In the data rows, 50 means zero.
Some points, each followed by its number:
35 64 38 41 19 71 63 84 07 60 64 18 48 33 59 62 61 41 82 21 50 58 65 28 38 61 61 46 00 0
42 52 42 24 48 71 52 40 00 74 56 47 39 33 35 67 42 57 57 38 41 87 37 60 23 44 55 44 71 1
84 41 45 46 14 46 63 71 21 44 50 69 55 54 57 38 70 48 87 26 63 55 75 47 67 36 73 57 09 2
67 58 57 81 75 54 47 47 84 49 42 49 40 65 58 52 00 67 32 79 58 51 36 78 77 65 45 42 63 3
36 60 66 43 61 45 47 45 52 54 44 22 28 39 70 74 51 51 44 26 84 26 53 68 53 46 28 72 53 4
61 77 28 73 26 37 70 65 75 57 53 53 44 43 62 63 35 27 21 47 80 48 48 56 61 38 60 63 62 5
66 66 37 44 31 42 50 65 47 59 32 64 31 52 45 22 44 56 89 51 44 82 48 23 60 75 48 53 25 6
53 54 42 52 48 56 59 38 39 52 69 42 49 15 38 34 61 35 91 22 41 45 67 48 54 72 74 33 00 7
64 22 67 35 74 48 40 45 79 71 19 67 16 99 59 45 36 62 49 36 65 41 35 88 89 31 28 48 87 8
76 50 59 62 37 61 60 67 65 54 44 58 37 71 45 32 36 79 41 61 20 24 36 95 49 32 52 23 73 9
22 01 32 43 62 33 38 24 51 52 42 81 64 60 86 56 87 24 51 58 75 34 28 39 69 44 51 77 71 10
81 62 61 87 70 81 48 25 84 65 39 71 57 39 33 32 35 78 06 73 53 23 53 83 58 33 61 30 88 11
49 65 45 50 40 51 51 50 40 52 59 49 49 57 30 61 25 22 31 54 38 22 50 62 42 54 59 56 61 12
80 46 52 32 15 46 42 68 48 40 57 65 52 59 65 35 69 34 45 45 31 50 54 38 51 61 63 44 52 13
33 68 49 47 95 55 22 64 46 50 61 62 37 00 40 34 67 23 99 43 78 91 72 25 50 71 40 75 13 14
46 61 33 32 38 36 37 47 19 44 31 70 65 32 42 45 72 30 66 30 81 71 51 54 55 49 57 58 21 15
64 42 49 48 27 48 69 41 37 51 36 50 64 53 55 36 45 40 48 63 53 69 47 57 70 70 52 53 55 16
39 46 65 53 63 58 27 70 48 36 80 43 48 47 65 47 39 44 65 26 35 79 36 24 33 37 62 57 31 17
43 43 43 31 63 26 49 52 72 51 69 30 20 34 58 55 39 06 14 38 78 40 40 62 34 54 43 70 48 18
58 68 89 52 57 78 65 28 93 59 36 85 14 59 55 34 32 59 57 63 34 23 48 94 55 37 30 35 78 19
43 69 43 66 44 00 80 26 83 61 52 60 47 69 70 45 35 94 53 99 85 19 54 87 66 64 48 55 99 20
37 09 57 37 31 54 56 57 29 67 55 35 38 64 45 80 47 45 56 37 67 28 74 46 55 47 35 42 36 21
New points follow, each followed by the numbers of its three nearest points above, looking only along the 8 directions in which the numbered points spread most, smallest number first.
48 61 26 11 61 65 27 87 43 59 25 43 15 37 59 68 49 45 80 22 43 99 14 31 35 70 41 63 06 6 14 17
50 67 65 58 77 21 39 41 60 72 45 39 63 44 55 45 62 70 66 46 36 55 63 62 59 45 56 72 89 3 12 16
58 55 68 58 40 57 87 28 87 40 40 65 59 61 44 43 42 65 21 83 36 00 43 99 53 03 43 24 99 9 11 19
30 34 23 44 24 39 62 60 19 47 50 27 43 49 77 40 68 37 97 22 65 54 50 28 47 70 42 68 28 0 2 15
60 54 58 58 27 37 44 40 49 60 46 64 67 49 77 51 55 55 38 66 43 45 59 47 41 59 79 35 57 12 13 16
49 52 37 40 39 46 54 63 62 65 45 45 29 38 25 64 57 49 15 32 59 43 32 67 44 59 53 67 48 5 12 18
30 43 75 25 68 50 53 31 68 37 59 52 39 66 43 39 45 36 14 51 61 67 75 50 67 51 42 41 80 4 12 18
45 63 74 42 60 65 24 32 58 47 26 70 63 74 22 37 42 52 39 58 36 40 60 62 57 60 51 46 51 12 16 19
62 47 58 97 20 70 58 22 51 60 33 65 53 99 59 52 18 75 43 90 18 66 31 74 53 48 52 03 91 3 9 19
47 53 54 68 64 40 66 21 90 49 44 71 65 80 53 60 32 64 06 74 70 00 60 91 38 48 40 51 95 3 11 20
51 38 58 14 58 67 43 65 33 26 29 28 45 51 52 91 54 41 56 21 47 57 47 29 34 72 17 76 18 0 17 21
44 67 82 44 43 54 52 45 62 54 47 60 67 91 24 49 43 62 45 64 31 73 41 70 58 48 38 31 65 3 9 16
50 49 49 05 47 86 13 83 35 31 44 26 39 72 57 69 59 11 59 00 33 96 06 08 66 49 29 73 00 0 13 17
39 42 45 61 33 40 30 43 97 60 17 66 40 33 57 30 44 51 45 47 32 17 35 53 74 52 39 28 40 3 16 19
51 42 56 36 61 44 55 58 56 69 22 36 23 17 30 47 62 64 56 29 50 54 35 45 60 40 54 46 32 16 17 21
29 33 38 70 78 62 51 44 26 52 68 53 71 23 60 19 74 40 63 52 46 93 68 18 56 34 87 60 00 7 14 15
35 45 42 49 47 41 49 54 51 38 26 45 44 71 54 51 66 64 72 46 26 21 64 31 96 62 41 40 37 2 16 21
33 51 42 43 22 47 39 62 59 73 88 47 19 24 50 65 55 61 45 41 52 72 47 46 53 44 34 59 75 4 12 16
32 54 19 53 28 51 54 54 40 31 80 31 34 41 80 71 60 47 67 63 51 72 55 20 63 39 56 78 28 15 16 17
57 43 59 77 58 42 59 27 90 55 68 60 77 29 44 44 46 61 08 75 48 36 60 85 22 25 37 38 83 3 11 12
52 53 34 66 31 47 47 51 52 46 57 59 19 41 38 33 71 70 64 64 33 40 60 58 58 58 70 38 47 12 13 16
52 66 56 52 53 40 78 22 63 57 42 68 59 48 69 48 62 59 55 68 48 13 80 55 85 36 55 42 71 5 12 16
42 35 27 32 42 26 51 49 54 50 38 46 37 57 42 37 52 48 78 67 59 59 62 29 42 78 58 73 46 6 15 16
60 46 32 52 62 65 31 55 31 41 55 26 50 66 58 65 42 49 47 40 65 36 57 44 22 45 33 52 39 4 12 21
71 08 81 54 42 47 76 33 51 58 42 59 53 65 58 39 41 61 15 43 18 05 52 70 38 31 65 41 66 9 12 19
21 85 87 37 71 40 59 38 79 41 57 67 16 50 59 52 67 79 36 85 23 24 30 58 52 47 34 38 99 3 11 19
44 27 30 72 42 37 35 63 56 73 32 58 44 63 69 37 43 84 53 71 31 35 44 70 56 46 28 52 90 3 9 16
46 68 54 53 52 49 83 48 49 29 39 58 51 45 38 16 52 64 79 94 35 39 51 44 42 37 57 36 45 6 12 16
75 41 74 79 41 58 43 31 50 76 68 60 40 75 57 80 40 53 21 68 30 12 56 64 64 42 48 51 94 9 12 19
50 28 60 75 70 35 67 20 99 47 18 55 57 56 31 30 30 52 03 95 36 30 12 77 49 61 42 03 99 3 11 19
41 49 06 13 16 50 65 64 69 52 52 81 30 36 37 36 55 46 69 86 78 38 62 40 53 48 59 53 46 13 15 16
52 51 78 37 61 44 51 46 40 27 70 44 66 60 42 27 65 50 64 32 36 71 37 43 37 59 54 52 29 13 15 17
84 84 49 53 36 44 70 42 79 56 62 55 46 53 37 51 35 67 30 66 43 49 66 67 56 51 67 62 89 3 5 12
56 25 17 61 46 41 46 59 48 54 21 23 69 76 45 82 28 40 16 16 72 65 44 73 71 43 46 49 60 5 12 16
